Rows swapped in pairs by one turn or mirror: which row each one swaps with:
The rows were stretched afterwards, more along some directions than others.
K45: [-19  -3 -70  39 -55 -15   1  -8 -10   4  -9  29   9   5 -32  31]
K442: [ 33   6  11   9 -17  22  49 -22  -9  -2 -35  17   8  15  50 -10]
K131: [ 31 -18 -24  36 -28 -30  27 -25 -13   6 -11   2 -15  17   1  12]
K223: [ -9  17 -25  12 -25  13   7  -2 -27  16 -10 -16 -23   0  -9  -4]
K387: [-34   4   5  -7 -54  28  -2 -14  10 -20 -54  21   9  23 -16  -1]
K379: [-19  -4 -63  27 -63 -24  -8  -9  -9  -3 -14  31  12  11 -18  21]
K854: [-17  15  -4  11 -31  12  -1 -15 -31  26  -7 -12 -24  -5 -11  12]
K152: [ 29   2  19  13 -16  25  38 -21  -3  -5 -35  18   3  16  37 -24]
K321: [ 28  -6  15  16 -10  14  41 -27  -2  -2 -33  20   8  -2  59  -2]
K47: [-34  19   9 -19 -56  17 -18 -14   6  -3 -51  19   9  34 -14 -10]
K203: [-16 -20  -9   5 -14 -10 -39 -12   4  16 -10   7 -21  25 -36   5]
K460: [ -7  20   1   5   3  14   2 -29 -21   3 -17 -24   4  16 -23  20]
K359: [-24  -7 -74  29 -50 -12  -2 -13  -6   3 -21  24  17   8 -11  35]
K242: [  3 -16 -16  27  26  31 -23 -10   5 -12  20  16  26  -2 -36  37]
K924: [ 29   8  16   8 -16  28  47 -13  -3  -8 -41  18  10   0  46 -14]
K582: [ -6  17 -18   7 -31  12  14  -8 -32  15 -15 -16 -25   2   2   4]
K30: [-10  13  -1   1 -19  13   7  -9 -27  14 -25 -14 -17  -8  11   0]
K201: [-14  18 -18  11 -43   7   4 -21 -33  24 -26  -8 -20   7  11   8]
K542: [-14   4  -1  -1 -21 -20 -28  -7  -4  19   1   7 -30  31 -38 -14]
K128: [-12  16 -15   6 -37  15  -6 -14 -39  21  -9 -19 -20   3 -14   6]
K254: [  4 -11   2  10 -25   1  10  28  16   3  13  35 -10 -22 -13 -23]
K247: [-38  25   0 -17 -58  18 -11 -18   4 -12 -50  18  15  33 -17  -3]
K521: [ 11 -10   9   3 -11   1  15  28  24   5  12  24 -16 -17  -7 -31]
K431: [-35  22  -1  -3 -50  28  -3 -24   8  -6 -48  21  16  31 -22   9]
K555: [ 15  19  -8   7   6  14  10 -26 -22   9 -21 -24  15  26 -14  17]
K802: [-18 -10 -71  36 -53 -13  -1 -15  -9   0 -15  27  18   7 -10  32]
K474: [-34  10   7 -14 -55  26  -5 -11   9 -14 -60  15   7  25 -16 -10]
K225: [  9   7  -7  25  27  25 -13 -10  -1 -13  37  18  23   5 -34  26]
K302: [  4 -10   7   7 -16  -4   5  26  16  -3  26  24 -16 -18 -22 -35]
K896: [-36  21  16  -4 -16  26 -49 -20 -21  31  26   0   4  27 -38  -5]
K117: [  8  -6 -14  24  27  29 -30  -9  -3  -7  35  15  26   7 -27  37]
K901: [ -8 -13   4  -7 -15 -11 -41   0  -1  16  -5   6 -26  28 -30 -11]
K462: [ 27  -8 -37  33 -27 -41  47 -25  -7   6 -11   7  -7  18   9   5]
K6: [  0  24   2   3  -7  15  16 -23 -25  -3 -13 -21   6  25 -28   5]
K341: [-54  26  11   2 -33  37 -51 -28 -20  35  14   8   6  23 -36  19]
K670: [-21  -3 -63  32 -56 -11 -13  -6 -10  -1  -3  29  15   3 -24  31]
K965: [-39  21  -3 -15 -61  22  -6 -12   8  -8 -57  18  14  27 -20  -7]
K766: [ 14  -9   5  18 -14  -4  12  22  -1   7  30  28 -14 -14 -15 -20]
K870: [ 35   1  15   5 -23  15  40 -17  -4   3 -35  16   5  10  41 -20]
K579: [-38  18  10  10 -17  34 -50 -25 -30  33  29   1   3  23 -43  12]
K261: [ 31   3  15  15  -7  20  42 -22  -3   8 -25  19  11   1  43  -1]
K566: [ 36 -19 -24  36  -8 -35  40 -26  -2   1 -17  14  -1   9  17   9]
K731: [-35  34  20  -3 -12  30 -29 -23 -13  34  20   0   1  24 -21  13]
K745: [-25  -5 -68  36 -68 -14  -5 -17  -9  -1 -14  34  16   7 -22  32]

K201 is swapped with K924
K766 is swapped with K731
K462 is swapped with K6
K359 is swapped with K387

